In the rows, zero is written as 128.
Turns, then the turns between two rows, first turn first; the first pair answered:
Z:
[154 117 131 126 141 136  94 131 116 111 116] => [106 148 134 145 153 125 131 116  99 118 123]
[116 130 126 146 136 109 145 123 153  96 159] => [128 124 128 138 123 117 132 127 162  94 155]
[107 107 133 118 123 111 127 112 123 166 136] => [126 100 138 114 123 114 110 113 131 158 130]
[123 129 116 136  99 161 101 128 164 112 132] => [139 147 112 163 141 138  95 121 138 107 114]
T:
[109 132 139 143 170  96 143  78  93 108 122] => [106 119 148 123 162  97 150  79 103  95 141]
[131 126 136 122 128 132 136 139 159  70 166] => [137 158 116 171 146 129 138 159 140  91 121]
[ 81 124 133 155 124 124 151 140 128 170 108] => [ 82 104 148 129 123 120 140 127 125 177 127]
A:
[137 145 104 126 126 113 106 138  89 176  77] => [ 96 126 118  90 122 109 129 116  85 180 118]
[144 138 121 128 114 125 101 166 115 178  95] => [111 144 129 120 123 118 125 143  88 187 113]
[121 169 126 130 115 133 179 117 132 127 154] => [137 145 127 111  94 141 166 125 163 117 159]
[115 184  97 196 137 138 170 136 124  77 131] => [ 81 154 127 143 123 132 186 111 120  81 183]
X:
[155 139 116 153 171 117 133 111 133  58 147] => [140 111 150 116 159 110  86 114  82 178 122]
[149 123 137  98 164 107 107 102 116 118 158] => [151 101 145  85 111 132  93 135 142 146 134]
[124 121 131 113 115 147 146 133 161 124 132] => [121 134 133 125 149 127 152 107 132 115 149]
[120 135 109 138 128 125  92 148  97 131 122] => [119 134 103 148 115 135  98 159 119 115 124]
Then:
Between the rows of a pair lie 2 to 3 turns.
[141 108 110 138 103 132  99 152 167 118 131] => [100 128 124 133 145 104 139 106 112 114 170] | Z A T
[ 96 142 129 133 119 134 146 134 104 162 127] => [119 132 137 124 159 113 124 104  90 145 146] | Z X X
[ 91 157 128 166 202  99 168  74  86 114 160] => [ 62 163 107 166 124 143 211 123 148  91 158] | Z X T
[ 90 168 111 158 109 136 168 135 123 127 129] => [119 110 134 112  69 154 120 154 154 152 131] | X Z
[175  90 137 113 127 110  63 131 117 172 102] => [167  92 129 105 139 107 117 101 153  61 170] | T X
[175 125 110 125 168 121 111 129 138  61 140] => [107 119 117 105 107 146 164 136 161  70 170] | Z Z
[ 55 160 146 122  92 149 155 148 130 166 103] => [ 52 169 144 131 130 126 166 119 101 149 122] | X X
[101 134 127 129 176 105 140  92  87 133 147] => [ 78 140 109 129 100 144 175 144 156 110 135] | Z T
[151 134  91 143 130 122 116 145 160 146  83] => [103 125 113 113 118 116 128 127 129 192 103] | A X T
[169 141 113 144 129 132  98 170 124 142  77] => [175 124 130 124 164 106  89 128  92 143 107] | X T
[100 105 178  73 115 131  87 127 119 188 187] => [122 187 123 178 172 120 142 128 140  57 168] | A X Z
[145 147 111 143 122 134 135 154 164 118 111] => [127 156 107 147 124 133 152 151 158 118 116] | Z Z
[149 149 106 177 145 117 129 130 152  60 120] => [103 101 152 104 102 119 102 125 108 202 117] | A X Z
[167  78 136  75 143 115 103 112 124 111 151] => [ 93 108 122  86  73 151 166 146 147 124 143] | A Z Z
[110 159 132 142 121 114 123 141  83 170  94] => [127 159 115 142  86 144 142 160 155  99 109] | A X A
[162 110 116  87 131 141  79 120 152 132 152] => [107 134 101 109  84 165 127 152 162 141 139] | A Z Z
[ 95 110 159  87  91 126 105 136 105 209 124] => [174 176 104 180 163 113 112 143 132  72  94] | Z X Z
[103 145 145 136 131  90 171 116  66 138 121] => [184 113 147 122 155  83 114 114  92  94 124] | T A Z
[ 39 116 113  90  60 153 162 149 155 122 176] => [ 28 112 129  82  98 124 148 120  95 165 181] | X X
[160 143  96 158 153 121 129 137  96  84 162] => [ 96 131 123 124 122 124 139 133  65 158 173] | Z X
[116 131 113 112  67 154 140 190 155 131  69] => [ 99 133 108 101  90 145 183 148 166  65 130] | X Z
[111 160 107 167 141 117 164 107 130  97 144] => [116 102 145  97 100 133 112 116 125 174 149] | X A
[114  92 131  93  66 149 127 158 161 145 146] => [197 108 111 137 145 114  78 148 141 109 112] | Z X
[ 75 120 120 132  63 153 172 127 155 130 145] => [ 68 123 126 142  62 145 169 132 137 152 131] | T A
[106  97 145  93 152 107 121 108  93 157 150] => [160 108 111 127 120 137 119 155 175  85 123] | T A
[125 113 125 115 174 126 133  93  91 151 140] => [104 100 119  97 109 162 158 129 146 135 151] | Z X
[119 112 112 127 137 123 152 109 164 133 158] => [114 111 115 125 124 126 141 122 157 174 142] | T X Z
[130 160 116 141 172 119 138 107 107 130 153] => [157 136 118 126 111 148 106 152 147 160 117] | X T A
[ 85 138 131 142 174  96 151  78  76 145 129] => [ 78 151 109 167 107 138 156 151 126 158  74] | Z T T
[123 106 130 108  95 146 136 140 163  93 143] => [155  98 142 113 110 135  86 147 135 150 103] | X X A
[100 129 161 122 129 127 137 127  46 173 141] => [144 101 142 107 104 161 144 145 141  58 172] | A X
[167 117 127 120 139 108 101 138 103 122  99] => [173 112 122 119 134 112 106 139 120  90 106] | X T X
[ 97 154 131 145 149 140 148 121 128 116 144] => [ 90 130 146 113 126 143 129 123 131 152 154] | X T
[122 141 118 133 144 118 138 107 127  70 151] => [ 89 147 120 134 131 124 162 112 118  98 150] | Z T A
[ 64 133 138 115 106 139 154 135 107 181 123] => [173 119 114 136 125 147  98 164 171 100  99] | X A Z
[102 129 144 114 137 115 121 110 114 148 152] => [103 138 132 129 135 125 139 122 146  93 158] | X X
[165 161  96 201 131 126 138 152 112 135  87] => [103 114 130 121  53 150 159 156 140 165 142] | X A X
[102 132 163 100 129  99 121 113  76 189 160] => [116 159 124 141 142 110 168 107 129  64 185] | X X
[ 80 150 127 139 131 119 150 119  79 180 134] => [ 72 140 124 116  98 141 178 120 123 125 169] | T T
[124 150 123 135 149 130 164 118 163  84 149] => [132 158 132 150 168 108 122 130 112 163  98] | Z T X
[169 104 148  94 121 134 102 137 135 163 100] => [142 144 139 129 146 120 126 131  92 179  81] | X A X
[138  94 150  99 114 139 115 143 166 119 174] => [119 145 146 142 182 103 135 111  97 133 164] | A X A
[154 179  77 185 161 137 128 141 117 111  78] => [173 124  87 136 103 174 105 172 176 118  85] | A Z A
[130 141 132 151 134 121 113 167  98 206  94] => [ 93 103 150  89  94 138 154 142 133 155 173] | A T
[113 101  91 124  98 148 126 164 147  90 134] => [123 116  92 144 139 126 132 148 129  70 137] | X A T
[102 139 132 118 155 103 176  75 132  54 181] => [165 123 113 132  74 152 117 167 211  83 102] | X T A
[150 104 126 112  75 154  92 182 158 160  99] => [ 99 134 141 123 172  96 152  87  81 115 175] | X T A
[120 114 148 120 124 129 119 147  87 185 105] => [149 145 126 165 162 116 120 149  91 134  94] | T A Z
[116 154 118 157 112 144 146 148 133 122 122] => [139 131 130 130 156 124 127 112 124  94 154] | A Z X
[129 112 125 102 114 144 144 127 151  89 151] => [143 121 130 122 115 137 101 147 127 159  98] | A X X
[157 115 127 121 110 154 145 135 199  74 138] => [ 66 161 127 142 118 136 195 116 126 130 139] | T Z A
[149 125 115 144 138 123 136 135 144  94 133] => [166 113 125 127 140 120 113 133 140 108 136] | X T A
[143 121 111 160 115 118 117 144 169 104 150] => [132 106 130 139 105 108  90 146 141 167 138] | X X
[ 99 139 127 141 132 113 141 109 110 116 139] => [102 109 136 112 113 121 119 116 119 135 144] | Z X X
[121 116 125 137  94 146 102 145 132 153  89] => [ 95 122 139 126 141 120 128  84  89 136 140] | X T A
[ 99 176 126 136 109 109 108 121 108 160 121] => [123 133 138  94 102 115  79 116 126 149 145] | T Z
[ 99 156 107 146 140 115 158 102 104 127 133] => [104 136 114 115 128 125 156  93 129 103 162] | Z X
[166 139 111 149 142 136 112 141 150  98 124] => [109 125 142 119 122 133 117 131 112 181 130] | A X A
[ 92 173 110 165 150 101 147 130  71 193 102] => [106 102 115  95  54 157 146 163 180 142 149] | T X
[120 114 120 111 161 118 142 110 116 143 164] => [113 109 122 105 145 124 139 120 119 164 159] | T X
[124 146 143 143 173 103 129 120  97 177 120] => [153 142 127 158 141 126 116 162 136 165  82] | X Z
[128 150 110 145 193 117 112 106 119 118 168] => [147 136 110 135 190 119  91 109 126 115 165] | Z Z Z
[ 96 162 114 144  94 117 124 154 129 174  87] => [ 95 137 116 107  75 131 147 138 185  96 146] | X A A
[170 164 103 182 148 140 129 154 163  93  89] => [161  92 150  94 119 138  76 137 138 191 110] | X X T
[ 92 152 128 132 177 127 145 104 131  81 160] => [ 82 116 149  96 163 129 122  97 119 122 173] | Z X
[145 115 150 101 109 143 124 136 177  71 140] => [ 94 169 155 146 156 110 143 119  83 149 103] | A Z X
[ 97 113 135  96 113 146 134 142 123 179 116] => [158  94 132  93 127 143  98 149 155 122 117] | T Z T
[109 136 127 137 152 133 176 105 145  69 169] => [147 170 111 185 166 135 144 134 136  92 104] | A T
[147 136 153  66 123 128 137  95 132 155 162] => [151 182 124 120 131 137 172 113 154  94 145] | X X T
[ 98 110 159 102 155 116 162  92  85 132 180] => [198  95 145 124 175 117  88 123 120 117 133] | Z Z A
[124  95 145  84 168 158 118 141 166  86 146] => [131 130 136 133 215 132 100 140 122 112 102] | X A A
[183 111 126  96 140 132  82 136 156 113 137] => [146 138 132 117 187 101 100 104  85 151 133] | T A T
[121 157 124 147 114 140 168 121 123 107 138] => [163 155 123 160 135 131 132 129 121 110 118] | A Z A
[132 158 153 135 224  64  94  63  52 135 137] => [125  64 188  31  86 122  70 111 142 178 161] | T X
[101 170 120 159 108 137 148 182 152 129 122] => [147 143 135 143 132 125  86 181 134 168 104] | Z T
[ 95 146 120 145  99 143 158 147 125 150 106] => [ 86 128 125 114 101 141 167 126 144 114 151] | X A
[ 91 128 113 146 166 111 174  62 127 109 153] => [137  95 104 143  87 163 122 146 197 138  92] | X T A
[172 144 120 183 192  95 114 113 142  87 130] => [ 87  95 155 107  85 133 126 149 156 207 138] | X Z Z
[112  93 154 109 102 144 119 116 136 162 182] => [176 104 134 143 149 129  93 117 152  93 172] | X Z
[167 141 115 147 145 130 104 140 139 127  75] => [102 127 135 101 136 130 169  99 142 106 160] | A T T
[130  86 155  97 122 113 112 104 124 137 169] => [177  96 140 117 128 122  88 128 145 119 142] | Z A X
[168 106 133 124 180 145 128 125 155  62 133] => [143 103 157 114 176 134 103 131  93 185  90] | A X
[ 64 146 116 134  96 139 188 124 128 111 154] => [116 166  96 180 102 147 149 169 140 127  87] | A T
[186 139 106 152 169 135 104 137 145 105 100] => [123 134 130 126 188 107 125  93  81 161 130] | X A
[164 112 114 144  75 149 119 138 157 130 112] => [166 135 112 164 160 108 132  83  99 110 128] | X T
[112 109 147 105 161 115  90  96  66 200 125] => [129 148 109 152 179 124 153  95 130  42 159] | X X
[172 109 113  99 166 136  96 130 151  80 156] => [126 127 131 109 176 117  92 130  81 182 128] | A X A
[113 155 119 155 127 132 163 128 109 108 124] => [145  98 139 101  98 142 115 136 148 116 141] | A X A
[163 122 129 149 205 102 112  87 102  76 129] => [ 84  97 136  94 104 151 171 104 156  82 179] | Z T A
[ 66 113 144 100  77 139 149 151 121 191 133] => [147 172  97 194 158 112 135 151 119 102  85] | X Z A
[133 114 178  97 120 116 111 135 118 184 138] => [171 142 139 140 125 133 133 158 174  81 132] | A X
